In the rows, 128 means zero.
Each path below is one point turned by a fixed rotation once a step. After each direction that follows a path, write how fast that rotation turns it, in deg/step (0 if it stays still).
Each turn is a multiple of 5 degrees from 10 to 175, or 0.
Each row of a path follows its step; steps can be skipped.
Rotation 1:
step 3: [119 114 121 121 135 121 127 121 124 130 131 118 124 121 123 132 140 125
 119 119 128 127 125 142 137 118 126 131 120 126 106 142 136 119 141 127
 131 134 130 118 131 113 120 128 126 132 124 113]
step 13: [130 117 130 143 137 132 112 132 137 144 127 117 117 122 126 127 122 124
 120 109 120 130 136 131 135 131 130 115 126 128 133 124 145 115 133 133
 123 125 120 128 118 120 129 134 123 139 131 134]
step 14: [137 121 139 133 124 128 127 132 125 124 145 121 131 117 141 125 138 125
 133 141 138 125 119 128 130 120 134 138 107 134 143 137 128 134 143 123
 124 129 129 125 128 119 113 127 126 128 131 121]
step 16: [114 124 117 115 126 129 119 123 130 129 133 134 126 136 132 123 117 133
 137 121 140 130 128 145 122 135 126 126 122 127 132 129 130 133 141 142
 136 133 126 126 119 135 111 131 151 119 123 126]
step 18: [128 129 136 143 130 118 114 127 131 131 128 111 125 132 120 134 122 127
 119 120 122 140 129 136 131 136 136 120 122 119 133 132 119 132 127 135
 129 132 120 130 109 141 140 142 125 138 116 135]
step 24: [137 121 119 146 115 129 122 120 139 137 136 129 131 128 132 130 135 141
 129 129 138 147 132 137 115 140 133 127 123 128 144 122 136 117 122 129
 126 126 131 120 121 129 121 116 126 119 120 121]
step 25: [136 113 139 137 119 123 137 131 132 125 123 126 128 123 129 133 124 125
 112 115 115 121 121 114 143 128 133 121 123 116 129 135 132 138 134 134
 128 126 143 115 126 133 114 135 125 138 128 122]
[124 131 123 127 129 125 126 125 129 128 129 129 128 132 130 125 124 130
 127 128 131 129 131 126 131 122 127 133 127 131 124 127 126 128 128 127
 127 132 131 129 125 129 128 127 129 128 130 127] => 60
[129 131 123 124 126 127 129 128 128 131 131 129 131 126 128 131 134 124
 132 130 130 131 126 127 128 126 129 126 129 127 126 129 129 127 126 128
 125 129 129 131 126 124 125 128 126 126 124 128] => 155
[125 129 127 125 130 129 131 127 129 128 124 132 125 130 129 127 130 122
 128 131 128 127 127 131 127 128 128 128 128 130 129 130 127 129 132 124
 131 130 126 123 127 125 129 125 133 129 123 129] => 60
[123 124 127 125 126 127 130 133 129 127 131 130 127 127 129 128 129 131
 127 129 128 131 126 125 129 132 129 123 125 128 124 126 131 127 128 127
 132 132 131 127 130 129 131 129 129 126 130 131] => 80
[127 127 130 128 126 132 131 124 126 126 133 132 130 127 126 122 129 127
 126 128 125 126 124 127 130 130 130 131 132 125 128 131 126 129 128 125
 126 130 130 128 127 129 127 128 126 131 130 131] => 135
[129 127 132 127 126 129 127 129 127 129 130 130 125 132 126 128 126 125
 128 130 130 126 127 124 128 125 128 125 126 124 130 120 124 127 126 126
 130 128 129 129 130 128 125 132 130 129 126 124] => 175
Rotation 2:
step 2: [134 123 134 115 124 129 142 133 141 125 141 139 136 128 132 124 132 133
 133 125 120 118 112 134 127 126 138 125 128 134 138 146 123 125 114 124
 130 124 127 118 133 135 129 118 135 126 137 145]
step 9: [144 121 126 117 111 117 123 123 146 123 128 134 131 134 137 147 121 120
 137 133 131 117 143 128 126 127 131 131 133 120 122 125 126 125 129 125
 123 140 139 127 125 138 125 122 127 119 125 119]
step 13: [138 118 127 108 134 129 134 133 118 119 130 132 123 137 122 132 110 137
 139 127 119 129 127 141 134 121 131 132 129 134 131 132 111 125 136 139
 135 133 121 131 122 140 125 137 143 129 127 122]
step 20: [144 126 125 123 121 130 144 119 129 120 127 142 123 127 137 131 121 133
 139 134 116 122 123 110 139 132 126 111 126 128 135 138 132 133 117 127
 122 141 132 127 139 115 130 122 126 134 127 125]
step 23: [136 124 132 119 122 123 125 116 130 127 149 135 136 124 132 135 131 132
 131 135 126 115 117 129 131 146 126 127 130 109 139 121 124 117 116 131
 136 125 121 128 138 119 123 118 135 134 127 117]
step 25: [139 111 124 137 121 128 136 117 120 129 121 126 124 130 133 121 123 128
 135 132 126 124 114 130 121 118 115 126 114 116 129 127 118 137 127 127
 120 125 126 113 141 128 141 126 109 124 128 134]
step 31: [138 129 126 115 120 111 120 134 128 114 146 130 115 127 122 130 126 136
 129 128 128 112 131 127 137 134 122 112 131 131 131 127 128 112 138 132
 123 128 128 124 125 119 126 141 141 123 128 123]
[127 130 131 128 130 132 131 130 122 129 130 128 127 127 128 132 129 127
 127 126 132 128 129 131 125 123 128 129 129 131 126 124 127 129 126 129
 127 131 129 133 132 129 127 127 130 125 127 130] => 135
[131 131 128 126 128 131 129 127 126 134 128 131 129 127 127 130 134 125
 129 126 125 127 127 124 132 127 127 129 127 133 126 130 127 128 130 126
 132 127 128 126 125 126 126 134 129 127 126 130] => 20
[131 134 125 126 128 127 125 131 134 127 126 127 129 125 128 129 131 130
 130 126 130 126 129 135 128 126 127 129 131 128 126 127 128 126 130 128
 127 124 132 129 127 125 128 129 128 126 130 126] => 145
Rotation 3:
step 10: [127 117 114 136 122 126 124 138 125 129 123 120 135 133 116 122 117 122
 119 117 150 126 125 121 126 134 128 129 133 133 109 148 122 127 121 130
 129 121 117 127 126 127 132 119 122 141 135 117]
step 14: [122 135 137 134 128 135 136 144 125 137 149 127 129 138 130 126 136 136
 124 120 131 131 134 134 132 119 129 140 122 139 111 130 133 126 136 138
 128 130 127 121 129 116 117 144 137 145 126 138]
step 16: [129 131 127 111 139 142 119 137 117 125 133 125 150 117 130 136 127 128
 134 122 126 129 115 117 127 120 125 134 126 138 124 131 127 121 127 124
 120 119 119 114 112 121 121 124 144 130 127 120]
step 18: [135 141 138 131 133 131 127 133 119 127 113 131 128 126 123 128 113 124
 149 126 138 128 136 130 132 140 143 120 123 124 112 125 136 122 124 131
 111 127 123 127 135 118 132 128 137 137 126 111]
step 24: [119 132 137 129 109 135 130 122 127 117 123 126 142 115 126 122 120 138
 138 119 140 120 126 124 113 132 125 139 128 132 128 125 124 117 128 117
 116 135 125 129 119 121 131 109 114 127 136 130]
step 27: [116 117 138 116 132 129 133 133 119 147 134 127 139 134 119 131 117 130
 113 136 129 123 127 120 135 130 129 143 133 133 115 127 140 128 122 120
 129 115 120 127 138 114 126 129 136 136 118 118]
step 30: [140 130 138 136 129 141 123 138 111 125 130 121 126 142 145 124 129 126
 130 120 123 129 128 131 114 123 119 127 128 139 119 122 135 139 124 115
 113 136 137 133 110 116 129 132 131 129 129 136]
[130 126 127 125 127 125 130 127 134 124 133 129 124 128 126 125 128 127
 130 130 128 129 127 129 129 126 130 128 124 124 125 128 127 128 131 132
 124 127 130 127 127 127 129 133 126 125 129 126] => 130
[129 128 129 128 131 129 130 127 133 130 128 123 129 128 128 129 126 126
 129 128 127 126 131 125 133 122 130 128 128 129 127 126 128 124 128 127
 132 131 126 130 129 127 128 130 125 130 126 134] => 60
[126 131 130 128 125 127 132 125 127 134 132 130 123 129 127 136 128 130
 127 131 131 130 127 125 128 130 130 127 126 131 130 124 127 129 128 128
 128 129 128 128 130 129 126 128 128 130 129 127] => 55
[127 126 125 130 126 129 133 130 129 129 131 131 127 128 126 126 126 129
 126 127 126 125 128 126 125 129 127 135 133 128 126 125 125 131 127 131
 128 126 124 129 128 126 128 125 125 126 129 130] => 25
[128 128 126 127 132 127 130 131 132 130 128 124 127 129 125 125 126 132
 133 125 129 131 128 125 131 129 127 124 130 128 131 127 127 129 127 128
 125 128 129 126 129 129 126 121 127 130 129 125] => 135
Rotation 4:
step 0: [133 144 122 129 129 130 131 133 144 130 123 125 131 113 124 125 133 132
 136 125 133 113 147 130 125 127 125 129 134 132 130 134 124 124 127 139
 130 126 127 129 124 127 140 113 131 115 140 114]
step 15: [125 136 122 110 137 137 128 129 129 135 121 116 141 115 127 123 131 140
 126 133 134 119 133 132 129 130 130 121 134 129 128 136 110 128 130 126
 132 126 136 124 107 124 137 119 133 124 134 121]
step 16: [125 130 126 136 125 126 154 121 118 133 126 126 133 137 109 123 136 119
 130 131 126 132 143 132 120 133 118 130 135 129 131 130 131 123 123 126
 135 134 131 129 118 142 127 124 127 130 139 117]
step 23: [112 137 116 142 133 132 121 136 136 121 117 126 124 117 130 120 144 130
 141 132 134 126 118 122 125 130 124 136 130 132 122 131 109 134 130 126
 136 130 134 136 137 129 126 125 136 120 123 127]
step 24: [121 139 123 137 126 131 135 134 132 122 123 132 120 133 115 131 126 130
 122 135 125 121 129 122 131 129 133  98 135 119 129 141 127 121 130 142
 131 133 126 125 130 137 128 125 138 137 122 119]
step 28: [126 129 123 128 124 126 130 117 137 127 125 119 120 140 120 123 135 125
 140 137 128 137 124 132 118 130 128 117 131 122 129 116 104 135 125 127
 119 137 132 130 108 135 130 128 135 126 118 132]
step 30: [128 131 138 117 134 136 133 131 136 140 122 117 126 124 120 123 127 127
 121 137 132 117 128 131 121 135 128 119 136 134 136 126 122 132 141 140
 114 128 123 125 108 140 142 126 134 127 127 122]
[128 130 129 127 124 128 126 129 130 126 133 132 124 126 129 126 126 127
 132 125 130 125 130 128 126 131 126 126 127 130 130 125 129 131 132 123
 131 129 129 130 130 128 131 130 127 126 130 126] => 80
[127 125 129 136 129 130 124 129 127 125 125 125 127 128 127 130 132 126
 129 125 126 127 128 126 126 127 129 122 127 127 130 128 126 127 132 128
 127 127 126 128 132 124 126 128 127 129 128 129] => 20
[128 127 128 129 127 132 130 127 126 129 130 130 128 128 125 127 125 129
 124 128 129 125 125 125 129 131 125 125 129 129 132 127 129 129 128 130
 128 121 131 131 129 133 123 125 127 131 132 128] => 130
[128 126 124 129 125 126 127 130 127 129 126 129 132 125 128 131 129 132
 129 130 128 132 131 130 127 131 128 128 126 131 132 131 129 130 127 134
 129 130 130 131 131 127 130 130 125 129 131 127] => 20
[127 128 127 126 126 132 128 125 126 128 126 129 130 129 128 126 128 131
 129 133 133 125 126 131 128 125 126 129 126 128 126 125 122 130 129 127
 125 126 127 127 131 125 127 134 126 131 129 129] => 135
[123 128 124 130 129 127 126 134 131 128 127 133 126 130 127 129 128 129
 129 127 129 126 124 129 131 125 130 126 127 126 124 126 130 128 123 129
 127 129 127 131 133 132 129 128 130 128 127 128] => 20
Rotation 5:
step 6: [125 111 144 122 138 121 126 119 119 125 114 134 131 123 127 130 126 139
 134 127 122 131 140 123 121 126 119 134 131 135 123 113 120 138 122 146
 139 122 116 116 137 124 138 130 137 134 138 138]
step 11: [129 119 118 122 116 127 131 141 119 125 125 120 116 129 128 131 150 117
 122 124 130 125 124 125 130 140 129 148 110 110 129 119 128 120 132 129
 133 127 134 118 125 135 135 131 136 119 127 113]
step 22: [132 126 138 131 141 116 127 133 130 128 114 117 142 129 139 123 133 125
 125 130 121 117 125 120 129 140 128 151 132 130 109 125 122 133 122 140
 121 113 134 123 133 124 132 134 136 125 134 143]
step 23: [128 134 131 136 119 118 118 119 110 122 129 124 130 113 129 134 134 131
 133 136 129 132 126 126 122 129 122 131 111 145 124 137 125 109 137 127
 138 132 126 140 122 146 122 132 130 131 136 143]
step 24: [146 106 129 131 115 128 121 122 145 133 122 140 127 121 132 123 129 138
 130 126 132 135 127 143 129 120 123 115 116 124 125 123 123 130 142 137
 126 133 119 130 136 123 138 122 128 144 122 130]
step 27: [126 116 134 129 105 130 120 123 129 141 137 126 120 138 126 133 146 130
 121 129 122 123 128 138 144 131 143 123 125 109 123 114 128 133 129 127
 128 125 136 128 116 120 133 130 127 126 116 116]
step 31: [145 137 140 131 128 120 142 119 129 120 120 122 135 123 132 136 126 131
 130 135 118 139 114 127 136 115 134 130 116 144 139 139 120 128 116 146
 135 127 123 137 132 119 127 124 135 131 142 126]
[128 133 131 128 125 130 134 128 125 126 126 129 129 126 132 125 125 132
 128 130 127 128 126 126 127 128 127 129 133 129 125 131 128 127 130 126
 126 130 129 121 125 130 127 130 129 126 125 130] => 115
[126 129 129 130 124 129 124 126 126 126 128 130 125 128 126 128 127 130
 127 128 126 130 128 126 135 126 130 123 128 132 125 126 124 123 124 128
 129 130 129 128 128 125 131 130 128 128 127 131] => 100
[130 126 127 129 128 127 127 130 130 127 131 131 128 129 132 129 130 129
 129 129 132 126 126 130 130 132 127 126 131 124 130 130 126 131 124 126
 129 132 131 129 126 129 130 124 131 130 127 134] => 130
[128 129 125 126 129 129 126 128 127 123 130 124 130 126 128 129 131 129
 129 128 126 131 125 125 126 129 130 130 129 126 126 131 130 125 124 128
 135 131 122 126 131 130 130 126 128 128 129 128] => 125
[131 133 132 128 130 126 124 127 128 124 131 127 129 129 128 125 125 129
 127 130 127 127 127 124 128 129 126 128 132 128 132 128 127 131 130 129
 129 122 130 130 132 128 133 129 129 129 130 126] => 115
Rotation 6:
step 0: [125 126 122 110 133 131 130 122 140 121 126 132 136 121 124 119 128 132
 119 140 118 108 138 128 137 131 123 128 114 124 129 135 137 124 119 120
 131 129 146 124 134 109 129 129 119 130 144 131]
step 2: [119 134 128 135 133 129 143 118 133 136 138 125 142 130 118 128 127 130
 137 120 131 137 135 154 131 134 123 133 130 134 140 125 138 122 127 122
 135 119 116 124 124 145 126 136 134 113 123 128]
step 4: [132 114 140 116 125 128 115 133 122 121 117 118 120 137 146 133 124 131
 130 109 119 129 137 115 129 131 115 122 133 129 120 119 116 127 129 120
 133 116 127 121 122 121 124 138 142 120 133 132]
step 15: [135 131 134 140 127 125 117 149 122 131 125 131 136 139 132 123 134 129
 131 122 123 134 114 129 132 136 118 102 127 121 114 132 125 149 128 131
 125 128 120 132 138 129 128 125 143 129 130 126]
step 18: [129 133 126 129 140 134 125 126 142 111 133 127 133 123 114 131 121 129
 125 130 121 109 130 126 135 134 128 132 137 108 136 142 148 134 116 121
 129 125 116 126 143 131 135 122 122 129 130 132]
step 19: [119 135 129 122 129 138 138 125 122 130 135 140 125 122 127 117 114 110
 120 127 126 130 115 143 139 135 121 121 123 136 129 140 141 116 124 122
 130 142 142 134 124 132 117 122 125 133 136 134]
step 32: [124 128 119 125 127 143 120 138 126 139 124 125 131 140 129 139 136 135
 144 150 133 130 117 139 113 128 136 133 120 141 130 122 125 135 133 134
 123 146 118 131 128 135 134 129 136 134 122 121]
[127 128 129 131 130 130 130 126 133 125 131 131 125 127 131 128 130 129
 129 128 127 123 125 125 127 126 128 131 132 127 124 129 128 125 129 127
 131 127 133 125 131 125 128 127 130 129 126 127] => 60
[128 129 126 133 129 126 125 128 124 126 129 126 131 136 128 124 125 127
 129 130 126 129 125 129 129 130 131 130 129 125 132 131 128 126 125 130
 129 128 130 125 129 128 128 131 130 127 125 131] => 110
[130 124 125 130 126 130 127 125 127 130 126 127 128 128 131 128 127 131
 132 123 125 128 127 127 125 126 127 125 128 131 129 125 132 123 128 128
 128 128 128 128 125 131 132 130 132 133 128 127] => 40
[127 130 128 131 125 126 129 123 128 132 125 129 130 125 129 125 130 129
 126 128 130 131 126 129 126 131 129 134 127 127 129 128 124 125 127 123
 128 127 123 127 128 124 130 125 127 130 125 126] => 100
[126 128 131 126 125 128 129 129 129 129 124 124 130 126 128 128 127 130
 125 131 124 127 127 121 130 127 124 131 128 126 130 129 131 123 129 134
 127 126 129 129 130 131 126 124 128 127 127 128] => 60
[127 130 129 125 130 125 130 122 124 128 133 125 129 124 127 127 125 126
 126 127 133 128 128 125 127 132 128 126 127 131 127 128 129 127 132 128
 129 128 132 126 126 130 129 127 131 126 123 127] => 125
Rotation 7:
step 0: [112 113 131 120 122 128 118 119 119 120 125 145 127 125 130 125 141 116
 138 123 127 133 129 117 133 137 130 142 131 104 137 135 124 119 131 132
 133 117 117 121 127 128 124 123 130 125 125 127]
step 11: [126 122 125 133 132 131 136 139 115 129 120 135 115 130 121 143 142 128
 129 126 119 137 138 139 131 139 141 118 130 127 138 126 134 130 126 138
 114 138 128 126 127 120 122 119 103 135 129 134]
step 12: [131 121 128 128 134 114 131 133 136 119 128 113 122 137 137 135 114 122
 132 130 112 135 129 122 133 121 124 132 134 108 144 126 121 125 120 139
 115 135 133 118 117 133 139 131 142 125 124 126]
step 15: [131 120 130 117 114 132 122 121 107 128 133 121 141 126 129 138 127 138
 129 135 131 127 126 109 137 123 130 145 120 119 126 133 132 142 139 131
 128 128 124 117 141 125 119 131 132 126 141 139]
step 18: [125 125 131 122 145 136 116 133 133 121 122 122 120 133 136 123 140 114
 141 133 116 135 136 129 120 125 132 137 134 110 120 137 131 122 121 123
 119 121 131 125 138 143 114 123 124 136 136 116]
step 19: [126 129 135 122 117 130 141 133 126 129 138 135 122 136 122 133 116 116
 126 106 125 124 114 138 125 116 138 123 134 122 140 117 126 130 126 130
 132 118 139 137 129 133 123 139 128 132 144 114]
step 20: [122 132 129 121 137 128 121 124 122 139 140 125 149 131 132 151 143 123
 142 128 131 126 120 134 125 125 130 140 138 124 122 133 132 118 127 125
 124 131 125 126 134 125 128 152 137 124 121 132]
[126 129 124 122 128 129 127 130 127 126 126 127 129 128 126 133 130 129
 132 132 133 130 127 127 128 130 129 127 125 130 127 129 127 129 128 129
 124 125 126 129 130 121 126 128 125 129 128 124] => 160
[127 129 126 128 125 126 126 126 124 131 131 126 127 129 127 129 129 127
 126 126 132 127 128 126 132 130 126 128 135 126 132 127 132 127 123 130
 127 130 129 125 125 123 126 129 130 128 128 126] => 90
[130 127 125 129 129 131 126 129 131 127 127 131 124 133 130 130 130 130
 130 124 126 127 131 128 128 129 127 124 128 127 125 127 125 125 131 133
 129 128 132 125 128 126 130 131 130 130 132 126] => 55
[131 126 131 129 126 128 127 128 126 127 126 132 128 128 130 130 127 129
 132 128 126 127 130 132 132 135 128 129 128 130 131 131 130 130 132 124
 128 127 127 129 127 126 126 133 130 123 129 129] => 70
[128 126 128 128 130 125 130 128 128 128 127 125 133 127 134 133 128 128
 123 127 128 125 129 126 127 126 126 127 124 127 128 131 130 128 129 129
 125 129 125 128 128 128 129 131 135 128 128 125] => 140
[131 126 125 126 122 128 129 126 130 126 130 129 129 127 130 125 128 126
 127 127 124 132 128 131 129 127 132 126 128 129 126 130 132 125 128 125
 128 131 125 128 128 124 130 127 127 133 128 126] => 140
Rotation 8:
step 6: [118 138 123 127 117 133 124 138 136 124 132 106 121 124 130 121 130 140
 130 120 120 121 131 139 125 122 148 127 122 123 134 121 120 111 110 133
 123 133 141 132 130 121 129 123 128 116 138 128]
step 10: [140 125 119 144 122 133 141 135 121 138 129 137 136 126 128 130 124 130
 118 122 119 127 130 139 122 114 148 116 123 125 122 130 117 139 121 121
 128 112 128 129 116 120 126 114 126 130 133 141]
step 20: [134 133 140 124 124 123 127 122 127 142 118 116 125 123 128 128 123 138
 121 124 126 125 136 125 119 126 126 133 110 116 103 117 121 137 133 132
 124 122 141 127 131 114 113 121 128 130 129 144]
step 21: [134 134 127 119 133 119 134 111 126 137 131 148 127 128 140 141 140 140
 134 123 130 122 122 128 124 117 138 114 117 122 128 124 122 122 140 125
 124 121 139 134 140 137 137 131 138 138 119 131]
step 22: [132 127 128 122 129 114 138 130 127 145 126 119 135 137 137 132 121 127
 128 121 123 146 128 141 134 116 141 126 123 121 124 127 109 122 133 133
 133 137 129 112 127 132 140 115 128 116 140 129]
step 23: [133 123 135 128 112 121 131 130 124 129 116 124 140 115 132 134 122 142
 133 121 133 125 116 150 134 132 129 118 136 131 125 115 122 138 146 136
 125 112 131 120 122 128 120 142 129 124 124 127]
step 29: [132 127 141 133 128 130 140 128 132 128 130 122 137 132 125 132 137 140
 120 116 133 130 124 139 118 127 147 128 145 131 128 120 114 133 125 157
 119 123 136 119 132 123 133 125 122 131 134 133]
[125 126 128 130 128 127 127 127 125 126 133 133 131 127 127 128 123 129
 125 128 126 132 127 128 127 129 128 122 131 128 126 130 128 128 128 127
 128 127 128 134 129 133 130 125 127 128 126 130] => 155
[128 129 130 126 129 129 122 129 122 126 129 129 132 125 127 127 130 130
 126 121 124 126 130 126 127 128 131 130 127 128 125 127 129 127 130 129
 129 126 128 126 127 130 126 132 126 127 130 124] => 130
[126 129 124 128 123 133 126 128 128 132 129 128 129 128 127 134 130 128
 127 128 123 129 126 127 129 127 126 131 134 132 128 128 129 130 128 127
 126 128 127 130 126 126 129 131 129 123 130 131] => 55
[129 130 131 132 128 129 124 130 128 130 127 130 126 130 123 130 131 125
 125 129 130 126 128 126 127 130 131 125 127 128 125 131 130 126 124 134
 129 127 129 129 132 124 131 129 127 127 128 132] => 35
[130 125 127 132 127 125 128 131 125 130 124 128 126 124 131 126 128 134
 127 130 129 131 125 125 128 127 128 129 130 128 127 129 126 128 125 131
 128 129 125 129 125 127 129 127 122 129 132 128] => 115
